Which row each row swaps with, under one turn or mirror
The rows were stretched afterwards, more along some directions than others.
fano: [ 0.34 -1.38  1.25  1.20  1.14 -1.53  2.05  2.99 -2.53 -0.31 -0.48  1.86
 -0.32 -4.93 -0.73 -0.55  0.64]
piz: [ 3.53 -2.25  4.72  0.72  1.23  1.48 -0.39  3.47 -1.62 -3.09  0.20 -1.06
 -1.39 -1.25  0.69  1.85  1.19]
dogok: [-1.92 -0.45 -0.10  3.51 -0.55 -0.04  2.00  1.98  0.45 -1.71 -0.78  2.25
  1.04 -2.44 -1.65 -2.89  0.40]
pives: [-1.70 -1.70  2.39  3.06  0.27 -1.31  1.67  2.67  2.03 -2.51 -2.27  0.55
 -0.99 -1.32 -1.50 -1.47  0.33]
pab: [-1.43 -4.40  5.77 -1.16  2.80 -0.02  1.09  0.02  1.40 -2.74 -0.65 -1.41
 -4.18  0.88 -1.03  5.00  2.03]
debe: [ 3.26 -1.21  2.37  1.62  1.49  0.92  0.35  2.67 -3.37 -2.72 -0.45  0.09
 -2.52 -2.13  0.98  1.66  0.01]
rifo: [ 0.08 -0.72  3.97  0.48  0.20 -2.80  0.18 -0.09  0.28 -0.76 -4.25 -3.10
 -4.78 -0.96 -1.44  2.06  1.17]
Kat: [-1.67 -2.22  3.17 -3.37  3.16  0.41  0.60  1.73 -2.94 -1.26 -0.51 -0.70
 -1.41 -0.72 -1.39  3.70 -0.40]
noko: [-1.33 -2.34  2.40 -3.52  2.72  1.16  0.48  0.56 -3.28 -1.63  0.05 -1.72
 -1.72  0.32 -3.25  3.81 -0.48]
Zisiz: [ 0.09 -0.93  3.94  1.00  0.27 -2.55  0.11 -0.52  1.18 -1.14 -4.58 -1.62
 -4.74 -0.66 -1.75  2.02  1.22]
ragen: [ 3.16 -1.55  3.02  1.80  0.86  1.07  1.49  2.20 -2.83 -2.30 -0.21 -0.39
 -0.86 -2.37 -1.02  1.51 -0.23]
dap: [ 4.21  0.61 -0.32 -0.97  0.32  0.16  0.01  0.74 -2.21 -0.52  0.31 -0.84
 -3.55 -1.67  1.12  1.33  0.74]
Sopa: [ 1.86 -1.14  1.35 -1.10  2.70 -0.99  1.02 -2.43 -2.94 -1.63 -0.32  0.82
 -4.33  1.13 -0.91  2.54 -2.72]
galer: [ 4.27  0.44  0.78 -0.57  1.05 -0.28 -0.27  1.04 -1.80 -1.88 -0.09 -0.17
 -3.82 -1.82  2.23  1.34  1.07]
nago: [-1.53 -2.41  2.83 -3.32  3.43  1.17  0.96  0.71 -4.09 -2.22  0.37 -0.57
 -2.13 -0.08 -1.27  4.99 -0.92]
tes: [-1.88 -0.71  0.35  3.85  0.11 -0.11  1.54  3.02  1.87 -1.45 -0.04  0.43
  0.04 -2.36 -0.29 -1.12  2.36]
zezal: [ 2.92  0.69 -0.02 -0.39  0.65 -1.04  1.23 -0.77 -1.33 -1.26 -0.29 -0.27
 -2.75  0.49 -1.61  2.16 -3.20]
vidul: [-1.26 -3.07  5.74 -0.06  2.89 -0.60  0.77 -0.13  2.05 -3.02 -1.36 -0.65
 -4.96 -0.05  0.25  5.05  2.80]
zagi: [-1.77 -2.87  5.62 -1.45  2.26 -1.02  0.79 -0.51  1.56 -2.07 -1.29 -1.77
 -5.06  0.56 -0.89  5.11  2.63]
Dimop: [ 2.44 -0.23  0.81 -0.21  1.63 -0.62  0.63 -1.19 -1.74 -1.41  0.70  0.47
 -1.91  0.56 -1.16  1.63 -2.76]
dugip: [ 2.24  0.41  1.98  0.04  1.97 -1.71  0.51 -0.90 -1.29 -0.74 -0.63 -0.84
 -3.56  0.35  0.46  3.56 -2.09]
natab: [-2.04 -3.32  3.24 -3.82  3.88  0.70  1.24 -0.84 -4.21 -1.71 -0.40 -0.03
 -2.95  0.59 -2.57  4.30 -0.33]
duva: [ 2.14 -0.54 -2.31  1.10  0.94 -0.08 -0.38  4.52 -1.59 -2.24  1.06 -0.83
 -0.56 -1.14 -0.62 -0.20 -0.23]
gukez: [ 4.17  0.68  0.57 -1.14  0.99 -0.31 -0.09  1.07 -3.11 -1.60  0.30 -0.88
 -4.13 -1.58  2.20  1.74  0.95]
Nifi: [ 2.10  0.44  2.12  0.48  1.66 -0.80  1.15 -1.79 -0.98 -0.61 -0.79  0.94
 -2.06  0.69 -0.95  2.13 -2.36]
vado: [-1.11 -1.20  1.44 -2.50  2.38  1.30  1.45  1.08 -3.26 -0.41 -0.44  0.42
 -0.15 -1.09 -2.74  2.09 -0.79]
Vefu: [-0.84 -1.39  1.70 -3.43  1.75  0.89  1.04  1.17 -3.31 -1.54  0.08 -0.05
 -0.79 -0.16 -2.92  3.07 -0.82]
Bof: [ 2.76 -2.87  3.03  1.90  1.71  1.77  1.04  2.19 -3.16 -2.93  1.06 -0.10
 -1.73 -1.32  1.20  3.15  0.01]
Nokag: [-2.41 -2.38  0.59  2.53  0.20  0.93  1.00  2.15  0.32 -2.92 -0.34  1.76
 -0.26 -0.84  0.09 -1.50  0.24]
rilos: [-2.51 -2.33  2.60  3.54  1.56 -0.39  2.22  1.48  1.35 -2.55 -1.28  2.33
  0.00 -1.83 -0.06 -0.21  1.02]
zepi: [-2.04 -3.62  5.91 -0.68  3.09 -0.55  1.21  0.07  1.42 -3.21 -1.01 -0.72
 -4.97  0.23 -0.14  5.02  2.30]
rutol: [-1.58 -1.93  3.41 -3.49  3.86  0.89  0.93  0.83 -3.34 -1.25 -0.02 -0.54
 -1.64 -0.03 -2.45  4.44  0.20]
Laso: [-1.56 -3.21  5.52 -0.98  2.09 -0.13  0.62 -0.69  2.08 -2.17 -1.17 -0.33
 -3.91  0.74 -0.58  4.18  2.33]
miku: [ 2.42 -0.70  2.16  1.44  1.06  0.52  1.19  4.28 -4.14 -1.48  0.36 -0.02
 -0.32 -3.39 -0.16  1.13  1.63]
Bip: [ 1.27 -1.20  0.62  1.37  0.99 -1.32  2.03  2.44 -2.00 -0.41 -0.98  2.74
 -0.09 -4.75 -0.93 -0.94  0.35]
sutud: [ 4.18  0.51  0.23 -1.93  0.51 -0.44 -0.09  1.22 -2.79 -0.84  0.40 -1.27
 -3.78 -1.77  1.08  1.30  0.65]
Peti: [ 3.31  0.34 -0.40 -1.30  0.28  0.27 -0.72  1.28 -2.85 -1.24  0.87 -0.61
 -3.53 -0.80  1.14  0.64  1.04]
Bul: [ 2.29 -0.10  0.98 -0.28  1.98 -0.86  0.86 -1.44 -2.01 -2.03  0.09  0.15
 -3.26  0.77  0.48  2.93 -3.49]
Neb: [-0.44 -5.06  6.46 -0.52  3.32  0.44 -1.21  3.19  0.81 -5.03 -0.25 -0.69
 -1.87  2.21 -1.50  4.26  0.81]
did: [ 2.59  0.39  1.62 -0.59  2.31 -1.11  0.62 -1.32 -1.31 -1.20 -0.42  0.05
 -2.95  0.99 -0.60  2.26 -2.58]

dap is swapped with Laso
duva is swapped with Neb
Zisiz is swapped with Bip
noko is swapped with Dimop
Kat is swapped with dugip
Vefu is swapped with zezal
Nokag is swapped with Bof

